[[ 6.85  4.96 -0.37]
 [ 2.60 -3.07  5.14]
 [-1.21 -1.22 -4.81]
 [ 0.79  1.03  3.61]
 [-0.77 -0.29  7.17]]
->
[[-3.07  5.14]
 [-1.22 -4.81]]

[[ 6.16  1.61  3.27  2.30]
 [ 3.93  6.64 -1.61 -3.76]
 [ 4.19  6.38 -1.33 -3.57]
 [ 3.24  6.35 -1.84 -3.65]]
->
[[ 6.64 -1.61]
 [ 6.38 -1.33]]

[[ 1.88  0.85  2.43]
 [ 7.90 -3.52  3.22]
 [-5.30  1.85 -0.38]
 [ 7.87 -1.96  5.75]]
->
[[-3.52  3.22]
 [ 1.85 -0.38]]

[[ 5.69  5.54 -5.24  5.90  5.02]
 [ 6.72  6.67 -4.89  5.99  6.14]
 [-6.35 -2.50 -6.98 -6.43  5.90]]
->
[[ 6.67 -4.89]
 [-2.50 -6.98]]

[[-6.07 -6.07  0.60  5.89]
 [ 7.75  7.49  0.44 -6.82]
 [ 6.43  6.72  3.32 -6.72]]
->
[[7.49 0.44]
 [6.72 3.32]]

[[ 1.13 -2.26  5.32]
 [-5.21 -5.90 -7.61]
 [-5.52 -6.27 -4.21]
 [ 2.32  1.93 -4.09]
 [ 1.79 -1.57  5.56]]
->
[[-5.90 -7.61]
 [-6.27 -4.21]]
---
[[ 0.41 -4.74 -7.16  0.42 -1.57  1.47 -4.08 -0.93 -3.17 -6.88  4.66]
 [ 0.89 -0.92  0.70 -0.59 -0.40 -0.87  0.16 -1.23 -1.55 -1.16 -1.09]]
->
[[ 0.89 -0.92  0.70 -0.59 -0.40 -0.87  0.16 -1.23 -1.55 -1.16 -1.09]
 [ 0.41 -4.74 -7.16  0.42 -1.57  1.47 -4.08 -0.93 -3.17 -6.88  4.66]]

[[-4.99  5.68 -7.10 -4.41  5.79]
 [-2.12  7.15 -6.29 -4.98  1.27]
 [-5.37 -1.25  2.88 -4.63  0.73]
 [-3.76  4.07 -5.30 -3.51  4.73]
 [-1.21  4.91 -3.68 -3.72  0.20]
 [-4.46  5.91 -7.06 -4.29  5.07]]
->
[[-2.12  7.15 -6.29 -4.98  1.27]
 [-4.46  5.91 -7.06 -4.29  5.07]
 [-4.99  5.68 -7.10 -4.41  5.79]
 [-1.21  4.91 -3.68 -3.72  0.20]
 [-3.76  4.07 -5.30 -3.51  4.73]
 [-5.37 -1.25  2.88 -4.63  0.73]]

[[ 1.77  0.86 -0.02  3.26 -0.35  0.52 -1.32  0.65  0.53]
 [ 0.08 -0.27  0.10  0.39 -0.34  0.78 -0.20  0.04  0.88]
 [ 1.28  0.67 -0.04  2.36 -0.24  0.43 -1.05  0.47  0.33]
 [-0.21  0.28  0.40  0.55  0.28  0.25  0.17  0.54 -1.15]
 [ 1.50  0.09  0.78 -0.31 -0.14  1.71 -2.93 -2.63 -1.64]
 [ 1.12  0.12  0.65 -0.15 -0.11  1.32 -2.23 -2.04 -1.22]
 [-0.89  1.11  1.54  1.93  1.04  1.08  0.48  2.23 -4.38]
 [ 3.40  0.01  1.22  1.52 -6.25  6.81  3.18  1.36 -0.10]
 [-1.24  1.49  2.24  2.86  1.51  1.55  0.66  3.16 -6.25]
 [-0.07  0.27 -0.17 -0.41  0.29 -0.75  0.18  0.00 -0.90]]
->
[[-1.24  1.49  2.24  2.86  1.51  1.55  0.66  3.16 -6.25]
 [-0.89  1.11  1.54  1.93  1.04  1.08  0.48  2.23 -4.38]
 [ 1.77  0.86 -0.02  3.26 -0.35  0.52 -1.32  0.65  0.53]
 [ 1.28  0.67 -0.04  2.36 -0.24  0.43 -1.05  0.47  0.33]
 [-0.21  0.28  0.40  0.55  0.28  0.25  0.17  0.54 -1.15]
 [-0.07  0.27 -0.17 -0.41  0.29 -0.75  0.18  0.00 -0.90]
 [ 1.12  0.12  0.65 -0.15 -0.11  1.32 -2.23 -2.04 -1.22]
 [ 1.50  0.09  0.78 -0.31 -0.14  1.71 -2.93 -2.63 -1.64]
 [ 3.40  0.01  1.22  1.52 -6.25  6.81  3.18  1.36 -0.10]
 [ 0.08 -0.27  0.10  0.39 -0.34  0.78 -0.20  0.04  0.88]]

[[-3.11  1.68 -3.10  0.85  0.16  5.71  3.23 -3.87 -4.66  6.50  1.71  4.86
  -5.55 -1.55 -1.47]
 [-3.09  1.82 -2.28  2.47 -1.08  6.02  3.49 -5.34 -6.07  6.57  2.27  5.37
  -4.22  0.19 -2.16]]
->
[[-3.09  1.82 -2.28  2.47 -1.08  6.02  3.49 -5.34 -6.07  6.57  2.27  5.37
  -4.22  0.19 -2.16]
 [-3.11  1.68 -3.10  0.85  0.16  5.71  3.23 -3.87 -4.66  6.50  1.71  4.86
  -5.55 -1.55 -1.47]]

[[-1.38  1.04  1.18  1.10  0.62 -0.13 -3.51 -3.35 -2.15  0.17  6.09]
 [ 0.49 -0.88 -2.07  3.01  0.32 -2.94 -2.20 -0.55  1.79  1.63  1.03]
 [ 0.30 -0.01 -0.42 -5.86 -0.55 -0.85 -1.09 -6.98  1.48  0.35  4.03]]
->
[[-1.38  1.04  1.18  1.10  0.62 -0.13 -3.51 -3.35 -2.15  0.17  6.09]
 [ 0.30 -0.01 -0.42 -5.86 -0.55 -0.85 -1.09 -6.98  1.48  0.35  4.03]
 [ 0.49 -0.88 -2.07  3.01  0.32 -2.94 -2.20 -0.55  1.79  1.63  1.03]]

[[-0.66 -4.28  4.17  1.31 -6.41]
 [ 3.35  0.54 -6.07  5.17  6.30]
 [ 0.66 -1.88  6.59  2.03 -5.44]
 [-2.43  5.84 -0.53  3.51  0.61]]
->
[[-2.43  5.84 -0.53  3.51  0.61]
 [ 3.35  0.54 -6.07  5.17  6.30]
 [ 0.66 -1.88  6.59  2.03 -5.44]
 [-0.66 -4.28  4.17  1.31 -6.41]]
